In the rows, 128 means zero.
The rows of A fall into several groups, which share some directions, and each row is roughly a mix of its group's hidden directions, except one row that fits no group.
A, 173 rows:
154	118	89	104	100	125	85	144	141	186	158	148	109
129	109	166	149	124	84	166	145	104	173	140	84	148
97	95	118	124	171	149	85	122	179	149	114	119	93
150	131	165	79	124	171	78	143	140	123	103	124	93
97	135	147	183	134	128	139	169	184	157	139	108	114
122	147	158	145	120	89	107	145	91	56	132	145	112
174	122	125	160	150	157	134	131	174	111	117	70	150
142	116	81	117	108	160	119	116	138	115	133	109	205
164	129	94	91	108	123	101	156	154	195	125	134	124
110	128	81	155	103	111	136	173	108	138	148	164	177
142	105	174	169	116	87	122	162	106	109	133	153	172
89	119	116	123	111	112	160	97	133	169	95	181	162
160	115	144	123	123	184	75	103	97	110	109	114	158
148	94	132	91	187	123	84	128	143	163	150	105	121
131	140	111	146	162	135	149	172	147	57	125	97	115
109	161	168	169	112	87	120	102	109	136	124	160	174
103	118	120	114	156	96	132	107	139	166	67	83	149
135	86	142	100	147	164	133	113	166	112	121	94	71
122	155	89	197	85	123	128	115	152	115	125	154	150
156	108	165	99	149	157	58	137	133	153	111	130	110
163	84	155	117	122	97	159	160	119	148	92	112	171
93	167	102	139	116	130	183	139	181	157	120	110	123
175	109	131	122	120	115	120	101	98	175	152	188	136
141	137	137	175	115	162	123	126	169	61	155	139	122
144	136	156	85	136	166	113	98	180	139	114	128	80
122	149	176	125	104	164	108	110	148	146	76	83	122
141	149	120	139	93	107	190	101	76	119	111	146	151
98	160	158	178	125	141	111	96	138	76	156	150	120
98	154	105	116	75	121	116	102	65	110	114	141	108
164	145	183	129	157	114	98	136	97	100	165	160	140
156	141	180	164	166	165	125	144	149	172	124	109	114
119	141	160	154	189	125	160	119	127	80	105	94	111
120	117	71	129	114	128	97	176	153	116	162	82	130
174	128	137	90	101	165	185	113	103	153	143	141	118
128	115	200	101	131	174	83	117	132	123	120	136	107
194	122	163	144	111	117	131	133	156	158	118	137	180
132	109	120	135	93	104	128	176	55	112	143	140	147
136	124	161	106	154	125	172	161	163	101	68	120	129
89	120	124	84	134	176	113	98	176	108	121	121	94
121	112	120	55	154	109	98	108	110	92	106	139	154
172	95	121	122	80	144	140	108	158	171	129	156	94
126	173	115	85	165	129	138	160	99	131	125	92	175
107	145	139	170	138	97	191	114	114	96	96	103	144
177	148	138	146	120	125	71	106	161	117	178	114	125
109	123	130	122	148	163	175	114	155	110	103	62	151
183	112	156	74	148	122	148	123	132	181	133	140	129
127	149	146	123	135	120	136	132	88	68	166	171	166
124	152	176	93	111	133	160	155	66	151	146	128	127
126	111	110	73	151	162	148	114	168	89	115	94	103
137	131	95	118	102	101	185	87	99	97	127	164	142
111	140	157	103	185	113	121	70	89	142	126	113	114
158	115	129	179	125	93	122	155	72	149	137	143	165
138	137	93	188	88	152	112	167	152	133	124	150	157
146	108	129	59	114	140	112	120	157	168	133	138	80
131	109	122	154	144	136	168	175	116	74	87	147	154
148	101	157	104	118	142	72	108	112	134	180	89	140
117	120	159	162	83	68	112	138	114	99	166	118	132
158	149	144	128	157	126	184	142	100	97	158	90	160
158	163	156	174	124	126	88	156	136	118	165	153	164
127	149	136	169	127	76	154	121	101	69	121	110	155
119	134	151	108	68	147	147	140	101	84	125	115	179
150	152	128	142	123	88	142	115	88	98	173	168	168
69	122	157	134	117	136	165	156	126	139	79	128	87
88	136	154	99	149	87	145	145	167	159	116	116	82
92	136	110	93	132	96	92	73	143	91	118	137	158
117	137	132	104	172	154	168	133	137	112	75	104	81
117	125	94	138	62	105	118	99	125	120	124	148	185
162	134	134	130	85	113	153	119	96	198	122	156	142
134	132	149	126	67	136	129	153	161	185	133	99	100
68	115	93	116	121	136	120	110	154	119	116	146	64
92	132	91	162	92	92	160	106	121	146	162	162	143
181	62	97	113	138	125	148	130	120	168	111	128	125
120	140	128	83	108	185	146	157	118	77	131	124	161
129	156	119	155	136	134	173	155	181	173	143	120	91
130	123	140	150	119	156	142	96	137	137	57	80	101
135	174	132	116	174	113	142	132	164	72	113	99	104
151	84	175	148	116	109	110	102	112	157	146	177	106
133	153	169	137	120	80	148	139	94	81	161	134	160
141	142	106	101	65	139	103	119	138	144	103	131	68
130	113	118	134	106	151	146	160	143	163	74	66	135
90	104	119	113	183	119	80	118	157	127	159	104	102
88	163	135	151	141	139	174	142	150	62	124	130	136
163	141	132	169	100	94	161	138	170	148	173	153	130
114	121	136	162	109	85	131	150	75	104	152	161	170
162	144	147	115	79	144	180	103	118	108	89	161	121
111	80	137	158	185	135	96	131	143	122	122	76	132
129	126	107	86	143	175	102	114	192	146	110	110	110
133	87	157	82	113	119	152	87	79	148	110	151	133
103	129	78	92	100	123	156	140	84	170	144	142	152
155	105	120	115	148	145	65	158	112	96	118	79	136
153	129	126	143	134	162	95	92	78	72	103	123	115
184	146	91	73	106	128	150	119	111	149	161	140	141
97	148	209	175	112	115	131	112	120	124	121	121	132
116	145	182	122	105	122	137	128	84	60	141	138	115
111	181	121	161	108	118	182	115	114	170	135	153	149
102	121	97	110	108	160	109	83	143	70	118	110	96
112	117	102	153	114	138	142	131	69	118	137	196	151
129	103	155	131	163	171	127	164	162	97	120	76	146
154	167	151	126	117	144	193	163	162	156	131	138	147
111	150	82	141	112	177	120	110	71	152	100	138	122
114	107	154	115	79	174	168	125	85	115	125	92	125
184	119	161	146	121	120	177	138	98	129	100	113	170
123	170	116	109	147	102	173	109	177	121	115	123	78
102	139	92	117	147	136	96	139	192	116	103	82	114
151	142	117	96	95	97	185	110	73	146	131	130	138
149	171	158	123	138	130	89	133	108	198	155	136	131
92	165	165	181	109	140	123	169	123	98	139	101	118
108	135	128	154	107	87	147	91	56	149	124	119	140
88	148	147	86	111	96	89	92	163	151	117	153	115
115	165	191	136	93	153	137	119	116	134	87	160	108
140	79	169	122	157	164	99	134	163	159	138	121	164
132	127	89	142	144	94	124	141	100	110	186	168	168
156	125	171	87	144	157	82	146	113	150	83	115	113
164	126	113	124	85	145	92	99	104	162	136	185	127
134	115	70	139	105	141	116	84	149	180	100	140	107
136	166	102	152	108	117	157	114	186	157	116	170	151
127	116	115	104	172	104	133	114	68	71	125	127	150
81	145	136	151	152	154	149	148	165	145	69	115	107
132	119	101	89	136	154	100	179	164	132	133	93	85
162	123	159	144	144	79	106	152	107	150	179	137	163
133	119	169	164	178	116	135	108	113	146	96	83	162
167	137	150	197	89	123	118	158	129	103	120	145	152
109	111	164	156	147	143	175	159	161	145	134	88	90
124	111	169	119	188	109	149	148	131	103	137	72	141
172	79	72	131	127	104	120	131	158	132	113	154	158
105	85	169	102	147	146	113	130	89	124	67	130	135
158	98	66	118	115	100	175	137	131	102	151	132	154
151	126	127	80	144	132	58	101	100	150	153	130	110
105	124	110	149	144	123	196	155	132	85	145	96	101
118	112	121	183	167	86	151	151	95	106	139	111	162
100	172	143	117	174	113	141	116	113	176	157	85	130
98	124	150	156	103	63	76	138	123	130	150	150	136
167	153	176	127	116	111	151	118	141	132	108	58	126
103	121	168	162	163	145	90	117	117	75	93	111	127
95	173	118	142	82	148	167	159	159	92	129	139	120
124	170	92	90	112	149	104	61	139	136	131	108	135
114	114	115	119	155	86	148	75	107	151	85	131	171
122	176	110	67	131	174	141	147	120	130	151	104	102
119	114	112	83	178	107	98	94	112	142	155	85	108
102	112	182	89	140	138	119	113	156	135	111	91	78
184	175	92	117	129	132	154	124	148	146	162	128	87
112	103	145	104	168	112	158	100	101	66	119	131	159
155	124	181	136	93	175	124	113	134	142	83	102	154
102	161	103	182	120	126	102	111	88	164	126	163	151
112	138	60	152	133	100	144	99	84	107	143	137	157
110	106	113	137	155	128	109	79	159	106	128	78	79
136	145	176	150	137	104	146	117	93	85	143	144	184
103	99	106	121	145	98	163	155	144	64	155	101	134
126	87	158	72	143	114	139	153	85	91	120	100	126
100	80	124	88	142	109	116	105	165	140	86	106	92
179	126	97	136	125	129	121	172	122	174	127	117	183
138	107	199	133	145	129	139	75	138	86	132	143	137
111	120	93	120	112	143	98	117	186	148	73	105	104
182	133	133	193	123	142	145	117	138	150	153	162	101
78	100	111	119	134	148	108	133	166	140	96	107	69
108	137	126	120	159	168	95	148	164	59	119	140	117
156	62	184	129	141	120	117	160	134	111	105	148	137
96	148	133	170	115	116	138	89	169	73	100	116	142
114	204	89	143	145	141	113	95	120	130	148	140	156
130	111	111	114	179	146	92	99	146	68	121	97	114
126	74	83	149	88	102	105	107	117	121	129	174	124
143	162	105	75	101	125	151	135	92	180	136	150	145
152	118	166	135	180	126	116	151	130	164	134	68	151
102	78	136	140	165	139	76	142	163	150	123	116	165
134	124	80	87	108	148	97	110	158	132	138	180	95
109	130	156	145	118	162	155	168	173	171	96	99	144
117	82	104	106	156	149	153	131	110	62	139	122	96
102	145	102	136	161	99	139	143	104	84	111	113	191
115	114	136	96	143	156	91	129	176	118	136	104	64
159	111	164	102	102	106	167	115	112	181	120	169	124
79	111	181	139	157	140	141	121	164	139	79	110	127
149	91	82	124	99	83	105	142	143	149	120	177	148
117	131	175	154	141	123	170	167	84	148	107	139	89

Which row in each list fits none of the groups? There is exactly one, and every other row fits one group, some only roughly.
    j_2: 126	165	134	106	128	173	148	151	146	61	156	113	114
    j_974: 146	141	135	216	153	114	144	153	133	135	127	101	117
    j_388: 141	110	92	171	128	138	121	172	161	87	135	84	151
    j_664: 142	102	180	142	115	95	194	160	122	130	121	126	149
    j_356: 163	154	184	124	121	171	146	121	165	160	95	119	114
    j_61: 101	115	144	80	116	107	111	78	82	154	100	150	116
    j_783: 147	133	82	124	116	107	124	122	70	155	148	177	97
    j_371: 122	80	141	148	172	106	127	72	105	92	116	149	131
    j_863: 82	136	152	123	73	133	126	147	167	152	136	126	77
    j_982: 154	138	64	149	124	108	94	150	129	157	139	175	148
    j_185: 143	135	138	78	151	131	114	93	150	59	117	102	138
    j_887: 91	132	122	123	157	111	199	134	173	113	108	126	104
 | j_974
    j_558: 109	124	95	194	101	87	144	147	151	133	127	95	107
    j_623: 121	144	114	168	87	118	124	162	59	149	131	154	132
    j_808: 189	118	117	117	133	130	144	132	134	174	128	188	157
    j_450: 159	106	146	101	151	160	93	172	130	147	150	100	84
    j_158: 86	88	128	134	123	146	65	165	113	98	129	155	122
    j_507: 83	136	140	130	127	159	117	121	169	133	65	121	172
    j_467: 113	133	152	123	75	112	169	95	115	152	118	181	104
    j_311: 207	117	162	125	127	128	107	92	148	127	140	152	152
    j_535: 135	133	137	130	165	102	207	125	125	117	135	99	165
    j_470: 153	98	142	136	135	127	87	168	113	90	116	156	185
    j_646: 109	126	101	56	169	98	116	109	121	103	152	138	113
    j_530: 154	101	117	58	129	137	88	135	106	107	121	166	111
    j_396: 109	144	149	94	93	119	138	115	153	186	142	158	82
 | j_558
    j_382: 117	140	197	93	128	160	167	135	123	109	129	88	119
    j_435: 135	143	100	157	83	165	138	167	106	178	137	130	158
    j_447: 153	98	104	117	117	77	181	128	91	139	147	105	154
    j_616: 101	69	162	140	158	89	129	112	126	89	131	93	125
    j_902: 98	184	114	124	103	172	92	134	159	148	127	156	103
    j_287: 134	72	171	114	116	135	136	147	83	99	100	119	165
    j_38: 118	139	122	85	142	139	167	109	102	163	153	94	74
    j_841: 135	132	181	80	118	125	127	120	129	170	68	130	112
    j_360: 146	167	108	146	91	136	102	123	139	77	176	154	105
    j_21: 102	136	143	73	161	128	130	101	107	70	116	148	100
    j_359: 137	146	168	173	90	120	184	141	144	157	125	96	134
    j_531: 140	131	135	170	131	95	166	131	179	68	133	126	144
 | j_360
    j_473: 88	143	121	121	117	116	98	155	145	192	110	98	88
    j_70: 191	117	151	127	118	89	87	121	118	154	173	112	132
    j_867: 66	182	134	122	132	135	89	114	87	120	122	111	112
    j_706: 129	130	126	167	136	90	181	152	74	139	164	142	138
    j_13: 128	99	155	91	136	111	127	113	194	129	85	95	137
    j_691: 132	197	87	158	114	136	116	160	110	150	149	133	159
    j_514: 129	161	185	160	128	135	161	87	99	127	89	109	136
    j_98: 110	118	102	209	132	120	106	89	123	108	135	151	114
    j_601: 112	144	108	146	182	128	98	81	146	166	104	92	116
    j_687: 167	121	88	113	172	114	161	128	161	86	106	97	127
    j_586: 131	83	116	154	127	77	142	133	109	161	79	116	163
 | j_687
    j_277: 164	101	162	131	155	105	167	102	95	164	116	157	156
    j_369: 141	114	194	96	180	134	129	111	122	96	103	108	115
    j_324: 140	127	108	171	162	77	166	127	132	171	123	106	158
    j_756: 106	95	191	126	137	87	144	131	133	96	95	109	157
    j_717: 137	86	86	158	148	104	145	89	110	99	109	160	162
    j_225: 110	129	107	88	158	121	115	51	134	131	130	137	90
    j_668: 74	158	104	139	95	111	101	112	82	165	140	143	114
    j_354: 145	150	73	107	161	184	130	123	137	108	141	88	112
    j_410: 149	160	111	133	84	169	162	115	140	85	158	165	121
    j_230: 172	160	124	73	118	166	154	102	156	149	109	105	128
    j_475: 180	117	134	131	139	136	107	124	146	158	129	50	138
    j_627: 130	122	198	104	129	155	120	143	131	111	119	72	98
    j_705: 114	134	99	80	115	141	94	93	144	162	83	107	97
    j_975: 183	110	126	147	148	142	142	113	122	58	131	153	151
    j_231: 96	133	149	52	173	113	133	127	94	125	128	115	135
 | j_705
    j_237: 142	88	91	104	131	143	97	124	196	114	110	118	153
    j_630: 149	139	127	76	114	154	117	151	153	92	135	64	136
    j_280: 166	135	137	120	188	136	112	139	82	163	121	125	172
    j_31: 129	161	66	115	160	125	183	135	157	124	140	153	117
    j_346: 169	139	89	184	128	139	148	133	146	86	149	152	156
    j_330: 118	99	130	137	123	134	59	100	114	130	114	170	173
    j_295: 148	105	95	115	174	157	94	147	123	137	166	123	76
    j_135: 93	145	71	123	111	95	145	135	140	167	136	167	162
    j_997: 95	172	130	140	158	145	109	159	124	155	117	63	115
    j_78: 139	124	71	124	119	154	121	178	83	116	147	168	140
    j_564: 182	119	165	105	141	155	92	131	135	160	157	115	169
    j_448: 87	192	114	139	100	153	108	134	140	170	145	122	103
 | j_237
